Each row is where one point has got to under a steady rotation. How many steps took it there?
The counts run from 0 to 505.
[109 134 116 117 156  70 111 111 139 139 125 135 167 162 105  81 142 110
 136 102 130  81 131 163 111  94 100 184  81 129  70 102 112 122 122 121
 128 124 112 110 124 140 174 152 138 125 135 181 130 115 135  94 126 133
 100 109 134 119 198 105 107] | 471
[102 126 141 137 172  83 132  99 120 142 111 136 133 152 125  61 110 118
 128  99 129  79 128 150 109  86 109 166  89 120  89 108 113 122 138 120
 151 121 134 113 126  94 160 151 146 131 128 145  90  97 118  85 146 126
  92 123 131 111 212 114 111] | 403
[117 122 144 126 146  69 127 113 132 145 121 131 127 146 104  61 127 121
 112  94 153  79 114 187 121  75 110 155 102 132  80 112 107 143 143 112
 143 117 149 145 108 101 144 149 148 133 127 146 123 106 105  87 121 149
 112 124 137 108 201  85 123] | 236
[ 92 137 123 133 180  91 130  97 132 129 110 158 155 156 129  64 117 105
 125  94 137  76 150 164 114 101 110 161 106 123  68  81 115 107 130 122
 134 122 123 111 127 112 148 153 135 127 118 155 104 104 132 109 154 134
  81 115 141 136 199 125 108] | 306
[109 115 124 142 158  77 105  95 132 124 119 134 133 137  89  80 146 120
 121  99 152  72 118 167 113  93 101 163 101 117  59 103 107 130 142 108
 121 120 134 128  94 105 147 155 142 130 107 156 156 123 130  91 131 148
 117 118 143 112 195  90 113] | 382
[108 140 123  92 163  80 117 109 149 138 112 160 168 158 107  74 133 110
 121  91 146  84 136 184 124  95 109 160 107 137  61  83 113 119 112 115
 122 122 123 120 118 130 151 142 134 123 131 161 121 115 129 121 133 147
  74 110 138 143 185 114 115] | 422
[124 128 127 132 149  85 110 109 128 147 118 134 142 149  96  63 135 120
 117  90 149  87 112 164 107  86 102 154  90 108  73 104 106 134 112 104
 117 126 128 119 105 101 176 151 153 130 113 159 130 120 147  92 130 157
  97 108 139 115 195 106 102] | 74
[112 141 123 118 153  76 121 113 146 121 130 153 131 147 103  64 149 110
 138  95 157  88 121 181 121  95  95 140 104 102  82 111 109 150 117  96
 114 117 149 128  95 107 164 151 150 116 131 163 138 124 125 104 116 157
  79 116 127 130 191 119  93] | 71
[109 136 129  92 163  56 117 114 148 116 137 136 158 145  92  80 144 112
 148  91 138  87 112 174 124  94 106 167  89 127  82 103 120 144 127 110
 119 132 128 125 107 126 164 149 146 129 133 173 128 127 111  84 106 138
  85 112 115 119 182 122 104] | 376
[115 129 144 117 158  66 132 108 146 116 126 144 125 133  98  56 126 119
 119  87 159  84 119 192 132  90 105 139 120 123  77  91 110 152 138  98
 132 127 144 148  93  93 132 146 144 133 117 144 127 120  94  97 111 155
  90 114 129 125 185 108 116] | 135
[128 131 114 150 146  67 114  89 147 117 116 139 135 145 108  66 157 110
 132 104 136  69 118 158 116 114  88 175  91 105  81 116 110 137 124 104
 144 115 126 117 117 111 171 149 149 124 129 171 140 115 136  92 119 133
 105 114 142 121 204 113 110] | 266
[111 135 107 146 165  87 123 108 145 139 120 142 170 163 119  66 125 102
 134  89 157  85 152 171 108  96  97 177  97 122  76 103 103 117 123 124
 153 116 140 117 146 132 155 150 138 122 129 153 108 104 119  94 144 132
  85 104 136 125 191 118 117] | 258
[121 131 127 110 157  75 102 106 140 141 123 128 166 148  85  72 132 118
 131  82 148  97 112 162 112  87 102 160  79 127  78 109 108 135 109 112
 130 130 132 120 118 114 171 153 148 133 115 157 117 117 130  81 128 147
  83 101 120 117 189 122 110] | 275
[ 98 115 129 126 167  92 110 105 128 149 123 134 154 152  92  79 128 122
 115  95 157  82 126 169 106  80 111 161  96 133  54  93 103 114 140 119
 117 121 137 123 105 115 144 158 139 134 107 149 134 119 129  90 143 148
 104 113 141 117 192  94 111] | 485
[114 120 131 146 164  61 130  97 144 120 117 118 155 147 107  65 119 115
 123  98 131  76 130 174 123  98 114 185 100 139  75  92 109 129 149 128
 153 139 114 123 121 120 130 147 131 142 116 164 121 113  99  79 121 130
 110 103 133 104 190 104 134] | 343
[114 142 119 123 155  57 126 107 153 120 129 134 158 153 113  71 136 101
 151  96 133  85 133 168 122 101  94 177  83 120  96 121 115 142 127 121
 154 123 137 116 140 136 164 152 145 118 146 170 109 115 107  87 118 124
  80 107 118 125 195 127 112] | 261
[ 99 130 141 143 169  69 142  95 128 105 122 135 115 137 125  65 133 112
 135 110 124  68 127 154 128 101 106 166 100 114  91 111 121 140 154 111
 147 119 139 117 111  94 146 152 142 127 133 160 117 107 106  89 126 122
  99 128 134 120 209 114 107] | 201
[105 133 142 103 164  58 146 119 139 124 134 131 155 149 107  63 116 114
 129  92 138  90 128 185 135  83 116 158 104 141  84  84 117 141 144 121
 135 142 120 132 108 123 138 147 140 133 128 157 103 115  83  88 111 133
  87 108 117 105 179 114 117] | 440
[ 89 140 138 107 185  74 145 104 130 120 124 144 143 153 131  65 110 106
 136  95 125  83 137 162 123 101 109 157  98 131  90  90 121 123 132 119
 136 129 129 111 119 110 151 154 142 126 137 156  85 105 106  97 133 127
  69 117 123 128 196 137 100] | 504
[118 144 129 119 160  70 125  91 150 108 111 166 124 136 114  54 137 110
 126  94 128  74 125 173 131 118  93 148 112 104  82 100 119 143 117 100
 134 119 132 119 104  95 154 147 142 120 131 166 123 113 126 114 118 146
  77 118 133 142 201 128 106] | 315
[118 140 139  79 159  63 123 113 140 131 120 148 152 147 106  69 132 118
 122 101 121  85 117 178 131  91 114 158  96 142  75  91 123 133 118 114
 122 137 106 123 104 124 165 143 142 132 130 171 113 117 116 103 112 145
  83 113 123 117 187 111 114] | 226
[ 82 124 133 118 180  75 138 110 122 130 131 130 151 156 111  83 118 108
 133 108 130  74 139 165 114  84 118 177  94 143  66  78 119 116 158 128
 122 133 117 116 106 125 141 156 130 129 125 162 123 118 108  90 137 126
  98 121 133 108 195 102 101] | 192
[115 130 124 111 148  79 112 104 131 153 103 149 154 156 113  70 139 120
 113 100 126  72 130 170 116  93 108 176  92 128  65 107 111 115 117 119
 137 116 117 115 123 122 170 148 140 122 130 164 121 101 141 106 132 135
 101 119 146 125 208  95 121] | 420
[ 99 139 110 126 149  75 126 117 137 128 127 151 136 156 112  73 159 104
 136 114 142  70 138 178 115  92  95 165  97 110  77 111 113 134 129 110
 119 107 135 118 109 131 167 151 138 114 139 179 144 117 133 114 123 141
 100 129 139 125 201 100  93] | 269
[118 137 115 149 156  81 120 100 143 122 125 153 136 142 111  62 143 106
 134  86 163  83 131 172 112 105  87 151 102  97  85 122 103 142 117  98
 143 109 158 121 121 100 159 151 151 120 128 151 129 112 128 102 132 147
  82 114 131 134 198 123  99] | 464
[ 87 121 138 148 173  80 131  92 131 125 121 138 127 145 116  73 130 114
 129  93 150  75 133 163 109  90 100 166 101 120  75 117 107 130 156 113
 151 106 167 131 118  99 135 157 139 128 125 134 118 102 105  86 143 130
 101 127 141 124 211 105 111] | 399
[ 94 127 142 120 171  80 135 118 125 118 138 139 119 145 102  67 123 115
 126  97 148  80 119 168 119  80 105 143 102 117  80  90 117 140 149 104
 107 130 135 124  86  93 149 157 152 130 120 157 127 125 111  91 126 145
  90 128 127 110 193 108  92] | 187
[125 132 124 129 158  67 109  73 151 114  99 154 137 137 110  65 144 118
 125  92 122  73 118 161 130 122 100 170 103 113  74 111 115 135 121 110
 156 122 122 114 120  97 153 147 136 131 125 161 128 107 129 101 122 134
  96 110 141 138 206 120 127] | 215
[110 125 135 118 147  66 129 113 136 132 124 141 125 147 106  69 142 118
 112 109 131  70 122 185 128  85 109 161 107 123  69  97 118 138 147 109
 123 120 118 134  93 117 151 145 141 128 132 171 140 117 117 108 109 145
 111 131 147 112 201  79 114] | 432
[101 125 139 155 173  87 136  90 126 124 116 142 123 141 123  58 116 114
 124  85 143  75 127 157 112  91 103 153 102 108  84 111 108 134 141 106
 148 117 152 125 114  81 146 157 145 132 118 139 107 102 112  88 140 139
  88 123 135 125 210 122 111] | 301
[ 84 126 139 122 170  82 138 107 120 140 122 139 136 162 127  75 120 114
 132 102 139  78 139 162 113  78 111 166  89 131  83 113 112 122 155 126
 144 107 152 120 126 112 153 153 136 125 138 140  97 100 105  86 144 122
  92 131 130 117 212 106 107] | 501
